In the data rows, 128 means zero.
Every row has a hidden score. How much higher is the second row's score than the first row's in each pair? 20 means about the same, 40 much higher and 0 much lower. The score is a weighted sum of the row's numbers plus the product of two more (or one squared), each taken from its middle value.
[146 133 174 122 146 109 143  85 164  70  97 103 127 140 128 133 131 139 123]
[145 126 118 139 120 114 103  93 154 100 118  94 136 109  88 140 128 123 147] 11
[101 131 130 152 106  89 164 156 120 146 120 134 129 139 134 142 117 130 128]
[163 130 169  99 111  98 135 118 154 104 118 100 129 133 152 131 132 141 108] 20
[148 106 162 138 101 132 157 166 102 115 122 120 123 145 171 131 150 140 114]
[120 142 165 140 119 100 152 149 121 119 112 119 125 142 144 145 136 123 120] 20
[100 159 166 135 188 150  87 105 170 135 125 137 114 131 107 119 120 139  97]
[138 118 124 113 107  94 143  81 133 112 117  93 101 106 135 113 129 135 143] 8
[106 136 134 167 108 116 138 148 128 121  87 136 134 150 122 145 108 111 135]
[ 96 152 127 112 144 129 110 127 147 169 154 150 109 133 119 120 124 151 106] 24
[103 137 176 162 132  96 145 138 138 103  78 123 126 162 129 129 121 120 122]
[100 146 140 118 148 130 106 136 136 173 155 152 118 117 117 123 111 150 104] 21
[152 125 139 132 120 128 119 100 161  83 103 101 134 124 121 142 125 121 128]
[117 131  94 150 110 125 112 132 130 136 136 158 149 137  85 147  95 120 150] 25
[103 167 156 130 185 146  88  87 175 113 114 124 125 120  97 122 121 126 115]
[ 89 133 116 153 101  83 172 142 108 149 110 131 120 138 132 138 115 118 140] 8
[175  92 136  93 104 146 146 138  99 100 134 108 118 136 178 111 159 130 117]
[ 97 131 122 143 101  96 167 151 115 150 124 148 140 137 135 141 107 131 137] 31
[ 98 125 126 139 105 101 162 158 115 148 117 136 111 136 143 132 114 122 127]
[ 95 140 121 125 141 126 111 114 134 176 153 143 117 105 127 120 118 141 116] 25
[148 109 133  98  89  91 156  90 139 117 127  98 117 111 154 118 126 151 137]
[ 97 148 119 145 179 128 114 117 124 131 125 160 140 126  84 134 104 127 127] 30
[172 100 137 101 123 145 125 106 135 112 132 100 147 106 128 118 148 131 158]
[127 150 140 137 169 140 103  82 160  99 110  97 145 110  89 135 128 119 134] 20
[115 154 119 136 160 157  85 104 158 120 122 116 137 114  98 135 124 114 128]
[179 100 143  96 108 119 147 112 143 101 124  92 133 130 162 117 147 142 140] 18
[101 123 121 157 100 118 141 157 118 116  97 137 136 158 119 147 109 105 140]
[ 98 136 100 131 133 113 131 139 119 164 147 156 130 125 109 134 102 139 137] 22
[106 168 151 165 111 111 142 137 132 108  83 106 120 144 121 152 123  97 127]
[164 127 151 120 104 109 123  97 164  87 117 101 131 130 119 135 120 128 132] 21
[144 129 145 106 114 102 152 102 153 104 131 106 123 127 147 124 123 148 123]
[168 106 120 106 131 162 114 124 116 120 151 117 144  96 125 127 156 140 130] 20
[ 94 136 134 168 106  86 165 127 114 147 107 119 121 124 139 133 116 115 140]
[171  96 108  86 115 149 139 132  94 102 128 107 128 119 151 115 165 126 133] 5
[151 113 136 124 114 120 134 107 144  77 103 101 115 134 127 134 125 122 135]
[ 87 156 154 128 170 138  99 109 159 127 118 142 126 138 102 113 111 119 109] 36
[107 126 127 168  99  94 142 136 119 124 102 125 130 145 109 152 118 116 155]
[102 143 142 167 128  99 144 135 120 107  95 132 140 156 129 139 115 118 121] 28
[149 101 130 129 112 135 172 181  79 125 112 128 111 163 179 121 153 116 111]
[139 101 141 135  81 135 153 169  81 127 124 130 119 146 175 131 148 135 117] 23
[150 124 138 145  82 105 118  91 157  92 114  77 129 116 115 137 129 129 151]
[142 134 143 147 147 119 125  93 143  82 103  88 124 127 109 135 127 132 123] 15
[176  89 115  93 116 153 145 139  94 103 130 108 129 133 159 117 153 130 127]
[133 123 141 104 144 163 107 125 127 146 161 157 123 131 143 108 143 154  87] 25
[130 119 116  82 152 181 110 145  97 159 162 152 113 132 157  95 149 136  94]
[136 139 106 127 126 113 128  81 130 123 112  95 137  85 111 137 135 127 159] 13
[ 99 120  89 153 128 128 115 149 114 138 124 162 134 137  94 143 103 100 151]
[140 125 116 142 138 142  99  99 148  98 109 108 145 106 108 140 125 115 148] 23
[143 127 119 129 126 109 135  79 145 126 120  96 128  90 112 130 135 125 161]
[120 144 105 136 118 115 126 141 113 159 137 165 141 141 114 146 105 136 141] 26
[129 103 133 124 108 139 168 175  74 120 113 115 116 153 180 122 155 115 109]
[171  99 152  91 106 123 155 115 143  94 123  97 131 132 172 115 143 141 134] 27
[165 100 115 110 131 149 122 114 136  94 135  97 150 100 126 121 155 132 157]
[143 107 109 116 125 151 138 155 100 139 148 166 144 134 134 126 129 134 138] 16
[105 160 154 113 157 139  96 132 168 163 151 152 112 131 128 123 128 147  93]
[110 148 133 145 142 129  81 101 162 134 141 110 117 112  91 131 121 134 124] 22
[150 135 151 114 147 117 116  88 150  77 108 101 126 130 105 136 129 128 133]
[ 99 135 113 146 142 103  98 108 138 147 138 150 127 131  93 140 102 119 137] 16
[ 97 151 121 125 143 128 110 122 137 172 156 144 116 123 123 119 109 150 106]
[107 126 128 144 116  99 141 163 119 148 118 151 135 148 136 145 115 118 132] 18
[102 145 146 134 128 135  86 116 155 146 147 136 108 126 102 127 116 137 122]
[141 133 112 106 162 177  99 124 101 120 153 132 113 128 134 104 169 135 104] 16
[134  92 136 130 113 135 163 172  89 138 122 149 120 156 180 119 157 116 119]
[116 154 152 150 113  93 152 129 126 131 106 112 120 138 133 140 128 114 118] 15
[124 142 172 133 109  89 149 155 126 122 107 115 118 146 160 134 124 117 116]
[164 100 143  99 121 147 136 117 124  96 136 104 130 114 154 123 167 134 139] 20
[104 119 129 167 101 115 147 159 116 114  93 133 129 153 120 150 118  96 134]
[107 117  94 161 108 126 129 152 111 129 113 157 124 148  89 149 106  93 146] 19
[155 124 152 104 119 111 123 109 155 110 124 107 141 117 130 136 130 138 125]
[150 115 149 128  91 100 121 100 157  88 114  87 127 115 110 136 128 127 141] 19
[ 95 163 159 135 179 135 104 106 165 127 121 145 118 140 117 120 119 136  96]
[143 148 135 120 148 129 105 103 140 129 137 111 128 101 101 135 126 130 126] 8
[136 107 161 138  99 127 161 159 100 112 111 123 126 142 170 128 151 131 116]
[144 128 115 107 154 182 105 121 109 126 148 128 121 128 130 110 156 124 115] 19
[102 128 143 173 103 115 148 149 126 106  85 114 115 159 127 142 120 103 122]
[171 107  90 112 143 161 127 116 102  97 134 136 121 113 121 125 156 122 107] 24
[120 131 129 137 108  97 143 161 118 143 125 147 143 150 124 147 110 120 130]
[165 115 115  96 136 160 118 111 140 115 148 108 142 101 131 107 146 126 134] 28
[116 133 120 126 146 129 116 146 135 157 143 167 120 134 112 135 107 136 118]
[140 106 151 131 111 128 165 167 103 120 121 142 126 147 164 124 146 139 117] 23
[ 96 141  96 121 146 116 130 133 121 164 152 147 131 123 111 131 104 139 142]
[131 131 118 116 160 181 103 129 108 135 152 143 108 133 144 105 151 129  76] 11
[173 100 116 107 133 167 118 123 111 107 145 119 140  95 133 130 154 133 149]
[139 119 117  99 156 184 106 145 120 144 158 140 119 127 157  92 156 134  96] 25
[107 138 154 169 113 109 141 142 137 109  83 103 125 145 130 151 118 106 126]
[140 132 145  97 155 171 104 120 145 142 160 142 115 119 154 105 157 138  93] 22
[116 148 144 167 115 110 142 148 135 104  83 113 128 151 130 146 123 102 125]
[120 158 156 147 108  89 150 143 127 134 108 115 124 134 144 137 119 121 120] 21
[103 117  95 171 112 126 135 144 110 122 105 144 137 149 113 143 103  96 147]
[135 158 112 116 149 125 101 100 147 132 137 123 136  97 108 141 134 122 129] 9
[128 143 120 148 153 144  88 105 154 115 121 111 130 111  86 136 126 126 126]
[130 100  77 115 137 158 135 170  66 147 142 178 138 141 144 116 125 125 128] 15
[150 127 136 112 134 115 118 104 139 113 128 103 133 113 115 136 125 127 123]
[115 142 134 144 105  95 146 148 123 144 117 146 134 152 132 140 113 118 124] 22
[104 131  88 145 124  97 142 146  69 159 135 152 146 134 106 148 104 136 140]
[134 126 123 123 122 107 144  82 137 119 116  90 128 100 129 127 121 127 148] 16
[147 113 233 132  99 119 162 152 109 109 116 111 123 140 161 130 153 126 123]
[112 128  99 162 121 128 133 145 119 129 107 156 143 145 109 153 101 110 152] 14
[103 138 133 145 109  94 163 157 114 138 110 111 113 131 137 134 114 120 134]
[133 113 152 133  86 114 168 158 125 119 116 101 126 144 160 119 144 129 138] 27
[144 118 112 107 110 110 137  85 133 125 129  89 128  92 126 132 134 129 150]
[132 108 131 132 112 114 157 163 112 130 120 133 140 150 158 114 132 124 138] 31
[144 117 134 101 108 117 147 114 142 114 128 111 118 114 148 133 120 136 121]
[144  97 130 135 120 130 158 168  96 123 131 155 145 146 155 129 137 129 132] 28
[146 108  96 122 116 144 130 154  85 148 147 176 147 135 134 133 133 134 138]
[112 132 154 173 100  85 139 128 133 106  95  91 122 138 107 149 123 118 141] 24
[142 106 139 130  95 118 169 166 120 118 117 126 138 165 174 118 136 119 140]
[105 131 155 137 108  97 146 161 121 137 117 141 128 148 145 135 119 120 112] 15
[172  98 134  94 108 145 160 139  97  92 129 114 118 140 178 112 158 145 119]
[145 118 148 122  98 120 138 108 142  81 113 103 120 140 134 133 120 120 127] 21
[109 151 139 108 160 137  90 129 160 161 151 159 116 125 131 126 128 147  83]
[146 107 116 145 118 140 155 168  77 120 123 155 125 169 150 125 139 118 123] 21
[115 116 127 172 104  95 136 138 122 124 109 134 126 144 106 147 111 112 149]
[ 99 159 139 134 171 148  87 119 161 144 122 141 119 131 113 126 111 127 101] 19
[132 104 114 127  99 120 155 160 111 140 125 149 151 140 135 125 126 123 163]
[132 129 105 121 129 108 130  88 128 126 117  98 138  87 112 138 128 128 158] 11
[107 132 170 172  93  89 144 135 135 116  98 105 125 144 120 139 123 118 128]
[117 152 119 137 179 144  91  94 150 118 120 113 124 115  84 130 121 125 121] 12
[101 106 116 143  99  93 165 139 104 154 119 132 132 134 128 133 114 123 148]
[ 98 118  74 155 102 103 150 131 100 165 134 154 144 117 108 143 106 116 165] 21
[171 100 124 106 119 150 133 116 112  89 122 103 122 130 146 118 161 133 132]
[182 100 137 102 114 153 130 120 129  94 147 111 142 115 148 119 155 131 137] 33
[125 140 104 131 145 130 103  92 138 157 144 131 132  88 108 126 132 132 150]
[104 147 147 113 155 134 102 130 141 162 150 161 125 134 134 124 117 137  99] 31
[102 117 134 143 101  87 165 167 112 140 108 123 123 135 145 123 116 128 133]
[104 133 138 138 105  96 168 161 115 138 114 115 110 136 147 137 117 126 117] 16
[153 142 148 106 115 102 126 103 152 114 123 107 123 123 140 141 127 136 121]
[102 114  82 145 126 107 135 126 103 171 146 154 138 118 111 138 110 109 158] 23
[102 154 118 129 159 125 128  94 143 162 137 119 117  89 116 120 130 130 123]
[150 125 141 101 154 178 110 130 128 134 158 129 122 108 141 105 154 146  98] 27
[181 106 145  95  95 130 136 112 141  98 126  90 143 121 144 117 148 143 146]
[128 127 148  97 146 158 105 121 140 150 154 129 125 125 128  99 147 149 109] 23
[ 94 131 101 148 133 145  97 134 130 131 127 160 129 134  99 136 111 117 128]
[107 167 145 115 167 130  85 115 148 168 148 148 110 129 120 109 118 143  95] 20
[139 116 143  98 153 166 110 125 130 148 158 145 106 130 158 105 147 152  93]
[139 124  87 104 113 116 145 111 146 115 122 104 118 100 134 129 122 130 128] 9
[100 141 121 121 124 140 105 110 146 167 157 123 109 100 120 120 128 135 123]
[ 92 150 122 112 154 147 109 120 138 169 155 143 107 109 129 106 119 137 103] 19
[ 95 149 113 110 146 144 109 122 145 167 152 168 112 109 123 107 117 141  96]
[106 151 174 155 151 101 148 124 143  94  99 108 124 152 120 138 126 115 118] 32
[106 141 167 164 113 111 141 142 130 101  87 104 131 144 117 144 121 103 132]
[156 119 140 109 147 166 111 122 122 151 151 125 120 102 136 104 159 141 123] 32
[ 92 133 120 159 159 118 126 125 186 124 107 158 148 148  95 134 106 122 137]
[139 128 125 133 126 135 112 103 161  88 102 100 140 117 106 143 119 121 137] 13
[148 117 123 105 117 110 148 111 140 115 130  99 119 109 144 124 121 135 129]
[ 95 133  93 130 131 131 136 145 119 168 156 166 142 118 116 127  97 128 129] 30
[139 121 140 108 146 177  93 138 127 149 162 164 113 121 143 122 152 151  99]
[122 155 131 127 136 147  80 103 166 122 142 121 118 116  89 134 123 134 116] 20
[138 119 117  94 161 182 107 141  98 142 154 142 120 118 161  90 157 136  99]
[141 100  82 114 136 154 136 163  71 151 149 185 134 136 140 130 132 120 142] 13
[ 95 160 146 129 186 147  97 108 151 129 128 139 105 135 101 144 118 128  94]
[102 152 120 112 161 147 103 123 146 170 152 158 111  96 122 118 116 134 106] 8
[ 97 142  89 136 145 129 132 139 119 165 151 169 130 120 118 129  99 125 133]
[ 96 138 114 119 136 139 111  95 144 174 152 137 104 102 121 113 127 147 111] 15
[117 156 125 133 174 143  96  91 144 110 119 113 127 120  83 125 127 126 122]
[118 150 112 113 148 129 107 102 145 148 150 112 129  97 109 121 127 143 129] 23
[137 102  84 149 119 139 152 163  65 125 127 157 135 163 142 135 140 120 140]
[101 141 164 163 134  98 145 133 120  99  91 111 119 155 123 139 122 117 139] 31
[131  99  86 128 118 130 147 144 104 140 133 150 152 140 126 140 120 123 168]
[104 142 121 153 153 123 125 127 129 123 106 159 136 139  94 138 104 119 146] 16
[133 115 119 108 130 155 132 146 128 145 152 151 145 139 135 109 133 123 135]
[ 92 149 111 138 193 131 109 125 127 127 119 162 130 143  93 125 117 130 124] 22
[129 132 150  99 150 158 115 127 144 150 152 129 124 121 146  98 141 146 108]
[140 118 134  97  96 107 159 111 147 112 125 110 106 125 154 140 120 136 126] 14
[118 128 146 171  90 107 136 139 133 123 116 134 134 151 118 142 107 116 139]
[ 96 163 147 165 163 139  98 121 150 172 151 153 111 131 132 115 114 142  88] 33
[126 129  94 113 141 138 112 105 140 147 144 105 123  83  98 128 129 134 145]
[167 106 122 104 121 161 111 117 112 110 146 128 139  98 133 128 154 129 136] 19
[114 139 194 139 113  94 147 156 132 129 106 117 115 152 155 137 128 127 109]
[116 150 132 137 168 153  74 106 163 124 124 114 130 115 100 127 122 122 121] 18
[132 111 125 142 112 141 153 166  78 116 114 142 115 162 169 120 145 120 113]
[179  99 153  86  90 131 151 121 148  90 132  98 128 134 167 110 147 140 132] 23
[106 119 106 152  99  94 162 147 107 155 112 129 125 127 126 136 112 124 148]
[161 140 128 112 128 100 122  99 147 112 121 102 131 117 124 133 131 131 137] 13
[153 148 130 136 128 135  97 101 158 104 134  99 139 103  81 143 127 111 150]
[129 116  97 128 147 161 119 143  86 139 152 173 124 147 128 120 139 129 116] 13
[134 124 125  96 142 166 112 133 144 149 156 143 125 128 154  93 145 137 108]
[108 128 130 172  90  92 145 130 132 120 104 126 127 151 108 144 110  97 126] 23
[102 146 169 164 139  94 165 136 128 103  89 116 122 156 133 159 122 117 112]
[115 138 109 151 138 158  90 113 143 115 122 114 131 107  93 141 127 125 135] 15
[104 173 138 111 167 136  92 110 148 158 149 132 116 113 121 117 127 143  98]
[145 102 171 125 106 123 163 166  98 113 116 119 100 152 171 117 149 131 110] 15
[ 95 137 141 145  95 100 166 155 124 143 112 106  98 133 149 135 132 119 119]
[ 89 142  94 122 123 109 128 124 114 180 150 152 135 114 108 135 105 128 166] 39
[120 156 141 136 131 144  82 102 174 136 146 129 114 125 110 119 116 132 107]
[112 126 103 156 111 130 117 127 140 138 133 159 139 136  88 143  97 110 148] 18
[107 131 155 168  93  92 145 145 141 111  91 106 114 147 123 149 122 114 133]
[129 108 103 128 119 147 135 151 130 154 147 163 143 137 140 115 132 121 144] 32
[163 106 112  99 146 148 121 106 136 112 137  96 169 105 124 114 147 136 160]
[159 130 142 106 121 118 116 109 147 104 126 108 145 108 124 138 130 125 132] 8
[ 90 137 109 146 147 115 124 117 114 167 140 152 129 115 123 132 109 136 144]
[145 126 146  92 149 169 109 130 136 140 158 128 120 115 142 108 155 154 105] 15
[169 108 109  86 129 154 124 123 141 111 140 107 152  96 127 109 145 116 154]
[143 118 126 104 138 168 113 124 146 134 155 119 126 111 137  92 144 139 122] 35
[105 152 127 139 151 163  86 112 146 129 129 124 114 117 106 123 126 120 112]
[159 131 133 127 113 126 106  95 156  88 120  94 150 113 101 138 126 116 151] 19
[111 127 111 164 115 115 137 143 113 120 101 150 148 151 107 156 107 102 135]
[134 149 142 134 174 136  97  85 171 103 111 107 139 109  84 120 130 122 148] 26
[112 116  76 134 136 116 137 149 103 161 142 166 144 121 110 136  95 126 142]
[136 123 108 149 126 141 115 107 142  95 111 103 132 111  94 141 125 103 143] 30
[162 126 158 115  83 103 131  97 165  81 121  97 120 134 129 136 123 135 142]
[134 108 119 130 103 121 160 164 104 134 128 141 162 143 140 126 129 121 154] 30
[ 86 159 118 128 146 129 110 103 135 179 143 137 114 106 114 118 118 135 115]
[134 102 113 143  96 125 162 163  86 131 124 138 140 148 145 122 129 122 152] 29
[103 134 127 138 102 100 160 161 112 147 117 124 128 140 148 132 110 118 134]
[103 139 154 168 143 108 153 136 126 105  89 119 113 166 128 137 118 115 115] 16
[119 156 162 138 116  77 151 156 126 126 110 116 123 142 141 139 127 115 120]
[128 121 117 100 155 190 108 150 106 147 158 139 119 128 150 104 152 138  97] 26
[142 126 150 100 109  97 146 105 146 113 123  97 123 111 143 130 127 151 127]
[137 136 117 140 136 126  93  92 151 104 128 106 130  97  76 140 130 125 157] 18
[167 124 155 119  84 121 127 100 166  82 117  95 121 134 134 145 118 131 137]
[104 131 137 154  94  85 165 145 107 152 124 122 118 133 142 134 117 116 147] 24
[154 115 135  93 145 171 103 122 129 122 152 126 127 107 137 113 154 147 116]
[173 100 152  80  94 119 150 115 147 101 123  97 124 132 166 112 150 148 135] 19
[104 160 140 113 159 123 105 124 141 171 149 160 116 134 123 121 114 137 105]
[106 148 131 140 135 137  84 100 158 137 140 123 110 112 108 123 131 135 112] 17
[140 134 122 112 159 180 107 126 105 135 153 145 115 131 135 105 154 139 100]
[178 110 155  86  86 118 155 112 145  97 122  82 128 140 172 117 148 138 135] 23
[175 109 153 105 134 161 129 109 123 106 134 111 143 107 134 120 156 132 137]
[100 125  78 140 114 105 140 141 104 169 140 154 144 118 129 123 101 116 170] 22
[101 132  71 135 128 130 144 140 107 167 138 162 135 118 106 133 101 120 142]
[131 111 127 108 145 166 105 144 111 155 162 171 123 123 149 110 139 150  95] 24
[ 99 154 109 130 154 135 113  90 145 167 145 121 113  98 117 109 124 129 127]
[104 148 176 158 143  92 148 135 141  99  83 111 121 159 129 136 124 119 114] 16
[178  83 159  87  95 136 158 137 119  89 137 118 123 134 175 131 151 155 120]
[158 131 156  99 118  96 144 107 149 112 124 110 122 141 154 131 124 139 114] 19
[ 93 136 138 168 110  85 165 121  94 137 100 101 111 123 138 130 127 116 143]
[142 127 152 101 159 177 107 130 122 142 155 137 125 116 152 109 163 152  99] 20
[103 133 136 179  93 113 140 158 117 109  87 114 121 154 135 138 118 102 127]
[133 114 142 116 143 160 117 142 126 149 156 162 121 128 148 106 146 147 101] 22
[105 127 137 156 107  74 163 140 121 146 111 107 114 122 132 136 133 123 142]
[131  98 129 126 109 136 164 183  70 126 119 145 122 157 174 124 151 121 120] 17
